In the rows, 128 means zero.
Where one turn sends some rows of the set: a few examples, then the rows asked:
mebu: [92 132 99 169 123 173 125 137 107 125 99 147 121 129 142 131 126 80 83 156 105]
luv: [135 109 103 115 135 96 80 108 137 119 92 135 110 84 147 150 153 138 126 121 132]
Fube: [117 149 136 139 152 130 127 122 174 125 88 157 143 115 145 82 156 145 130 136 130]
Pital: [130 109 140 167 108 145 155 150 115 164 64 113 137 74 138 166 146 132 123 111 110]
Kul: [117 157 122 133 81 101 163 152 99 123 123 157 140 153 127 161 113 100 121 131 142]
vade: [113 142 128 126 170 100 121 131 103 173 117 145 111 108 122 96 154 142 73 136 131]
Zatuz: [128 183 93 176 166 153 160 120 114 146 94 92 127 146 129 173 127 160 137 138 93]
diba: [116 94 145 154 167 129 116 111 132 119 104 178 111 105 127 162 139 132 104 104 111]
Kam: [87 140 108 90 101 129 134 138 107 166 101 98 126 119 159 137 127 128 105 108 110]
sato: [149 163 131 164 162 150 129 62 119 129 91 131 113 109 158 119 151 132 101 94 129]
daban: [153 140 89 155 148 144 190 99 112 146 125 95 135 142 109 157 136 148 157 110 111]
selop: [95 140 102 142 134 173 138 145 119 132 106 157 129 135 137 133 124 78 89 144 101]
nopu: [129 97 91 166 116 106 149 145 100 162 126 158 126 64 135 158 113 115 155 125 123]
ralu: [95 133 125 189 113 132 134 104 127 153 90 138 116 70 142 168 118 99 119 172 112]
kep: [137 138 83 172 150 139 173 121 120 159 113 123 117 152 120 157 136 130 190 169 99]
dupor: [127 172 89 180 150 152 171 100 108 142 103 94 131 140 140 184 134 151 145 141 85]
Gopo: [92 116 109 114 92 138 135 131 93 162 92 86 126 121 157 128 126 137 101 109 120]
sifo: [133 127 150 165 145 136 103 97 124 132 60 128 137 103 132 112 152 138 109 87 101]
gofa: [175 132 116 125 120 108 122 106 140 168 103 141 117 132 127 95 157 154 166 131 138]
gub: [121 121 113 150 79 100 159 146 81 123 122 159 135 151 137 156 116 104 121 137 149]
Redeb: [131 118 142 155 106 101 97 125 154 134 94 163 124 119 121 180 117 163 121 127 140]
lorel: [130 170 132 138 128 76 123 121 101 149 118 140 127 109 125 117 142 143 84 134 170]
nuva: [159 147 96 169 143 153 192 90 113 145 112 93 145 138 135 159 137 139 162 106 116]
geno: [93 147 138 137 148 85 139 120 139 136 115 162 132 117 163 96 126 177 142 105 128]
rur: [118 168 146 150 148 97 143 92 153 96 111 173 139 120 159 108 138 131 129 124 144]
fubad: [123 167 133 189 149 102 118 108 114 155 110 193 90 147 146 134 116 159 140 132 112]
Ruso: [133 145 78 166 154 132 178 112 110 153 128 122 121 152 127 174 132 143 178 163 86]
zivi: [133 151 86 161 163 124 169 111 112 147 115 117 108 151 108 164 140 125 175 176 98]
bas: [151 104 109 136 120 74 106 107 107 137 109 151 134 111 119 98 137 137 165 99 124]
vob: [153 142 95 162 141 156 198 109 114 148 126 97 146 146 123 168 141 148 164 125 97]
vodud: [109 149 133 193 132 91 91 90 126 127 94 178 123 125 121 134 118 122 132 149 109]
gato: [115 175 94 190 155 145 163 113 104 153 89 100 115 135 150 171 122 158 147 141 86]
Fet: [136 143 136 155 145 118 130 128 127 153 120 167 131 125 99 104 143 125 70 145 159]
porir: [136 132 121 133 98 105 168 151 100 127 141 148 155 139 141 169 106 109 139 116 160]
Tokul: [91 145 130 106 124 142 134 148 101 161 97 86 133 119 173 148 134 139 109 120 114]
Sonam: [88 127 113 152 142 179 135 129 129 131 131 155 121 133 133 142 116 80 113 179 111]

diba -> luv
fubad -> sato
Where do these go?
sifo -> bas
geno -> rur
lorel -> Fet
nopu -> ralu
dupor -> vob
Zatuz -> daban
Kul -> selop
Tokul -> porir
Gopo -> gub
nuva -> kep

Where one turn sends some rows of the set: a few examples, then the rows asked:
mino: [187 135 162 114 156 132 150 159 131 188 91 153 95 115 105 171 97 161 186 104 155 138 185 182 145 102 92 120 108 98 182 161]
Nidez: [117 143 141 152 171 109 130 150 164 171 95 99 150 99 64 169 89 145 112 85 141 121 166 168 146 117 148 81 81 135 156 138]
Sazu: [107 151 158 145 170 104 213 173 127 147 120 161 111 103 103 164 106 152 135 47 151 140 212 167 126 149 126 119 99 127 160 128]
Pim: [137 129 92 167 129 106 116 157 133 183 86 148 97 111 83 157 123 148 133 99 134 121 192 140 114 97 121 150 145 50 120 134]
duz: [148 120 90 167 128 100 126 180 128 188 98 140 93 117 91 148 117 147 136 82 133 112 183 114 129 105 139 162 117 57 124 143]
Geg: [113 165 92 170 128 115 148 187 110 162 141 174 98 83 91 186 136 96 100 131 148 160 186 125 128 112 131 115 116 66 155 159]
bedib: [122 139 115 153 162 124 150 155 164 168 81 105 142 103 56 174 97 149 110 87 131 127 153 158 145 118 152 75 82 134 172 149]
komi: [98 89 132 151 163 145 139 186 94 159 92 194 109 85 84 175 110 188 118 93 157 171 145 162 98 129 125 99 103 115 195 172]
viv: [86 147 158 139 123 146 113 187 132 172 105 143 147 120 100 128 108 145 157 118 163 177 214 110 109 141 124 112 155 108 118 165]
guge: [113 139 132 144 150 137 127 225 157 159 83 137 147 115 158 175 136 160 134 113 160 130 164 107 89 104 143 70 127 90 139 152]
kop: [86 138 175 162 127 143 117 181 141 156 125 129 137 121 99 144 117 139 148 142 159 163 207 113 97 141 137 115 140 108 109 155]
gefe: [108 160 88 170 116 110 125 184 104 159 158 156 99 74 108 196 139 116 113 101 157 147 177 127 119 121 133 109 129 65 150 154]
noran: [142 162 98 129 135 102 124 226 140 165 131 169 141 88 116 152 109 156 158 82 144 145 239 128 104 126 108 114 121 60 136 169]
lom: [161 157 166 159 142 117 111 172 123 170 114 144 89 55 116 173 77 114 153 102 165 146 175 151 105 126 136 90 86 118 224 183]
gim: [125 145 140 124 175 135 135 189 148 149 146 187 106 118 29 127 75 150 144 112 125 139 176 141 84 136 116 110 136 148 189 132]
dad: [142 171 172 149 133 129 119 179 138 171 107 148 79 54 98 173 77 116 138 104 152 142 160 135 106 139 133 82 84 121 229 175]
fas: [110 151 137 139 119 126 128 193 140 169 139 125 84 136 117 163 118 123 144 114 173 107 159 77 132 97 162 120 142 96 146 189]
bana: [123 149 135 90 188 107 144 149 163 164 143 163 128 105 88 148 130 165 134 44 136 136 146 97 85 89 136 91 91 104 185 173]
lem: [97 133 114 126 144 130 147 159 142 189 132 108 76 105 80 120 125 164 173 103 176 160 145 175 76 127 135 118 112 71 195 177]
libu: [109 138 109 127 146 136 162 165 155 168 101 99 84 112 79 116 123 168 176 98 179 146 151 165 80 142 144 124 115 80 199 182]
ziz: [140 122 150 142 121 129 106 192 125 174 113 188 117 152 115 161 131 131 89 117 138 133 167 103 110 75 118 125 130 91 163 129]
Tetu: [109 156 130 128 113 108 127 168 154 169 145 139 87 139 116 160 110 113 136 114 173 139 180 77 125 94 154 134 152 88 160 185]
ref: [146 182 118 142 144 102 128 212 125 150 125 184 133 96 127 166 124 157 159 102 149 151 241 128 94 108 115 93 119 65 134 170]
mem: [100 137 123 121 137 128 162 160 145 178 112 106 78 106 87 126 141 175 170 92 193 154 152 157 72 138 138 122 112 88 203 177]
segez: [97 79 129 158 169 130 130 180 99 174 111 193 91 88 87 172 108 189 130 97 162 160 139 172 82 108 128 101 109 100 189 171]
Somik: [156 171 111 163 141 119 77 183 153 178 101 138 119 97 97 172 110 153 177 125 122 172 180 102 111 128 136 99 113 97 120 131]
sil: [96 87 124 146 161 134 132 184 101 175 91 187 101 100 81 174 103 193 117 106 166 164 146 170 88 125 128 96 117 128 202 168]
giz: [142 165 166 149 136 121 117 164 127 172 105 158 73 54 109 186 83 123 135 96 154 135 171 141 108 128 127 88 83 131 223 194]
ludip: [180 147 160 111 143 139 153 159 135 184 96 148 77 126 92 163 101 164 181 101 151 109 185 180 139 116 86 123 107 112 183 160]
vos: [94 162 174 144 183 108 196 170 141 143 121 150 117 94 115 164 99 132 137 53 159 135 210 171 122 137 131 115 105 112 160 122]
Ketaf: [123 154 133 91 179 105 157 165 177 157 127 156 108 82 83 160 128 176 146 49 128 132 143 92 92 92 126 93 91 103 190 185]
Gug: [121 142 132 125 195 130 134 165 154 150 155 189 108 135 45 131 81 139 145 107 138 138 168 129 77 127 137 107 140 144 179 131]
Kiv: [96 154 163 152 163 120 210 173 125 139 115 159 111 97 98 148 101 136 141 44 153 137 213 159 114 150 132 127 104 116 172 134]
Bima: [118 144 138 122 182 132 133 183 161 151 155 186 96 115 49 137 81 144 147 100 125 145 178 136 68 148 122 119 136 157 186 135]
pase: [124 154 124 160 160 102 148 147 170 171 87 98 132 96 58 162 97 147 107 91 135 129 168 163 129 125 156 79 76 141 170 147]
Zot: [146 158 106 175 150 128 98 189 172 166 100 157 119 70 85 184 123 140 165 136 132 170 175 101 110 121 120 99 113 92 122 126]
totaz: [131 145 130 88 182 112 147 160 184 158 132 158 124 96 77 164 138 181 138 57 130 130 151 108 85 89 119 92 90 117 184 188]
ziru: [176 136 168 106 147 134 164 171 140 181 90 162 89 121 86 166 92 179 180 93 153 112 186 167 147 110 88 119 109 98 179 170]
Mebef: [103 130 139 125 151 122 129 211 150 170 96 128 151 126 164 184 124 163 115 109 135 134 178 117 94 108 142 86 122 76 130 165]
fibob: [114 141 165 134 128 141 118 188 111 188 93 188 110 143 112 144 124 119 86 123 126 137 176 112 113 85 111 122 139 86 154 148]

komi -> gim
giz -> sil
viv -> noran
Where do these go?
segez -> Gug
ref -> Pim

Where one turn sends some rows of the set: a few examples, then the rows asked:
Tiri: [85 158 131 94 117 117 153 85 156 154 107 138 148 163 128 167 64]
vefam: [118 152 122 165 100 83 117 119 138 107 87 125 124 89 148 129 145]
Lavip: [115 101 139 93 183 102 134 98 148 122 65 112 132 138 153 134 132]
Zubol: [170 111 117 102 121 123 141 98 148 89 106 163 109 146 132 147 120]
pedat: [159 162 113 103 123 119 109 143 151 179 105 143 149 119 99 149 116]
nelas: [126 116 169 92 108 93 114 106 151 183 74 150 117 152 84 136 137]
Golu: [128 138 115 133 145 120 62 140 102 130 105 125 131 139 134 153 125]
fubu: [89 179 147 134 106 133 156 111 124 130 85 150 130 80 112 134 121]
devi: [88 160 160 116 143 92 123 67 134 152 88 137 144 123 76 161 81]
Vid: [118 144 123 110 177 104 73 109 121 96 111 120 121 140 150 149 116]
Kamim: [128 84 132 112 163 106 117 87 148 110 73 141 122 157 107 163 102]
lora: [85 171 148 95 113 119 123 78 166 141 99 143 151 158 123 147 61]
sabeg: [86 174 164 125 133 109 121 70 129 148 82 134 136 94 82 145 124]
Fus: [104 146 137 102 113 132 102 85 161 165 102 125 163 157 141 166 71]
vame: [158 139 141 100 154 120 152 85 150 109 106 138 119 152 161 116 152]
lasut: [131 177 126 123 100 123 152 135 128 130 105 164 133 83 107 142 106]
fuza: [133 151 140 153 142 56 117 103 141 103 117 105 111 110 147 135 145]
kavif: [118 100 105 113 170 87 131 81 156 114 85 119 109 159 147 134 135]
Zaf: [112 122 179 156 161 79 150 111 149 114 85 109 133 145 166 137 111]
dunok: [90 106 150 106 87 98 153 113 159 146 102 170 89 151 120 141 102]
Malen: [82 168 168 117 130 90 131 75 131 170 96 123 137 135 73 140 104]
tav: [121 163 153 109 158 94 69 138 166 105 91 109 142 125 129 164 119]
Beber: [107 123 159 99 76 114 171 125 147 150 86 167 108 155 129 134 118]
mema: [112 192 156 124 138 120 122 123 165 82 116 130 134 158 157 160 105]
vemik: [109 115 113 125 156 97 107 92 154 152 77 134 107 174 108 133 164]
zam: [109 167 133 114 86 117 164 145 125 143 101 143 130 91 115 127 118]
Dobik: [116 156 125 127 168 123 105 115 120 82 120 134 116 154 164 146 107]
vofus: [82 167 189 118 112 100 119 76 140 145 63 132 146 113 96 147 109]
Tis: [160 150 147 105 106 140 87 125 136 166 87 147 163 135 122 150 110]
sinem: [143 116 143 126 129 96 107 108 147 176 84 153 129 145 65 133 108]
Taren: [118 184 169 134 86 126 142 125 133 132 73 154 139 91 120 128 128]
mim: [128 122 163 86 165 91 82 118 120 97 103 122 123 116 149 142 118]
Fumo: [125 148 177 130 167 125 133 116 115 91 116 145 119 162 166 139 112]
Vali: [148 159 117 119 109 145 100 135 154 169 104 138 160 135 139 153 99]
voso: [143 168 123 116 121 129 97 158 157 163 89 148 153 117 106 129 107]
Sevo: [102 125 127 102 74 114 167 105 149 133 106 168 118 138 127 131 78]
dizo: [96 138 160 138 143 86 183 87 129 124 99 93 122 147 126 163 136]
Sena: [87 156 152 175 128 71 115 57 145 119 89 117 127 143 128 142 124]
mak: [160 140 170 122 131 67 118 96 155 108 113 116 123 110 161 128 141]
Pov: [98 143 148 166 149 63 140 101 139 99 106 103 112 131 157 141 125]
lak: [129 136 147 116 133 72 106 114 166 178 86 153 121 133 64 145 111]
zasiv: [103 143 160 96 101 139 119 92 136 150 82 141 163 162 144 163 68]
bafe: [106 129 97 99 105 107 144 101 152 115 97 148 95 154 157 125 151]
nikim: [149 118 100 120 153 99 143 89 153 107 103 134 101 157 153 122 152]
Bopot: [129 113 151 116 110 92 114 121 158 173 101 170 93 144 85 135 130]
Dafab: [93 152 128 117 119 120 99 84 109 104 128 133 123 171 163 160 95]
Kozu: [101 149 133 112 83 103 175 122 164 131 109 173 108 137 125 143 87]
moma: [143 143 141 115 126 77 150 110 128 124 113 96 119 97 118 150 167]

dunok -> fubu
lak -> devi
Where do these go?
Lavip -> Zaf
Dafab -> bafe
fuza -> Vid
zam -> voso
nelas -> vofus
Zubol -> moma

